One turn sends every row of this set to another row. A few are shown first. Where does it send the rows asked after them?
novud: [  9  12  -8  16   5   6  -2   8   7   6 -16 -18  -1   0   2  -6   1  -1
   4]
kur: [  4   9  -8  -1  12  -2   7  16 -16   2  14  -9  -4   4  -5 -10   8 -17
   1]
mig: [ -4   7  15   3  10   9  17   6   5   2   8   5  -7  -8   0  -3  -2  -3
 -16]
tuk: [  2   8   1   3   9  10  -2  10   5  10   7   0   3   4   3   6   1 -18
 -19]
Nases: [  1   6  10   4   8  12  10   8  -9  14  17  -9  -2  -7 -10  -6   0   1
 -10]
vam: [  0  11  19   6  12   8  -5   1   9   2  10   2  -5  11  -5  -6   1 -10
  -6]
delev: [ 10   2 -10  16  10   4  11  10   4  15   9 -20  -8  -3   0 -18   2   2
  -3]
Kezez: [-1 12 15  4 13  9 -6 -5  2  1 18 -5 -9  8 -3 -2  7 -4 -5]
Sabu: [ -9   8   3  -1   8  -6  14  25  13   1   3   3 -15  -4  -2  -4  -5  -8
   4]
lekar: [  2   9 -19  14  16   9  -3  13  -2   2   0  -6 -12  -5  -7 -22  -6   4
  -1]
Gisip: [ -3  18  -7   9  17   0  -6  16  -1 -10   4   4 -12  -9  -9  -9   1   0
  11]
tel: [-19  11  -8  11   4 -12  -1  25   5  -1   7  -8 -14  -9  -3  -5  -5  -2
  -3]
zudup: [ -8   6 -14 -10  13  -9  -1  10   7  -4   5  -3  -5  -5 -12  -2 -11 -14
   1]
vemak: [ -6   4  14   2   8   4 -10  13  10   6  13 -19  -6   5   6  -1   3 -13
  -7]
Lib: [ -7   1 -16  20  -3   7   4   8   6   2   2 -16 -14  -3   5 -14   3   1
  -5]
bulu: [-19  12  -2   6  12  18  -4  15   8   1   1 -19  -9   5  -3  -3   9  -1
 -12]
Bod: [-11   4 -12  -3  13  -9  -8   6   4  -8   6  -6 -11 -12  -4  -3  -6 -12
   6]
Robaf: [  0   3  -4   4  11  -2  12  -3   7   0  -2 -32 -12   7  -5  -7  -1   2
  -2]
bar: [ -3  18   2   4  26  -2   5   6   4  -4   6 -22   0  -8  -7 -15   4  -4
   7]
pafal: [ 11  15 -12   8   4   3   2   1   7  12  -7 -21   3   1  -2  -4  -2   5
   1]
pezug: [  2  12  17   6  13   6  17   2   1   0   4 -24  -7  -5  -3  -3   1  -5
  -6]
mov: [ -9   7  -7   4   7 -10   1  19  11   2  12   4  -7   4   1  10   6  -9
 -11]
pumu: [  2  12   1   9   3   4   6   0   6   1 -14 -14 -11  -1 -17  -8  -8   8
  -2]
takik: [  0   9 -20   2  12  -2   2   5   0   2  14   8  -1  -7   0  -6   1  -8
   9]
nemi: [  8   4  -7   8  11   8  16  10   6  -6  -6  -2 -18   0  -8   9  -6   0
   1]
fivar: [  1  13  -9  11  16  12 -18  12   6   1   6   0 -10  -3  -4  -1 -11  -1
 -14]
Nagus: [  5   5  -3   6   6 -15  10  -2   7   2  -2  -6  -7  10   2   5   4  -9
 -13]

zudup moves to novud
Robaf moves to tuk
takik moves to pumu
And these:
Nagus moves to fivar
Lib moves to Nases
mov moves to lekar
tel moves to delev
bulu moves to kur
vam moves to Bod

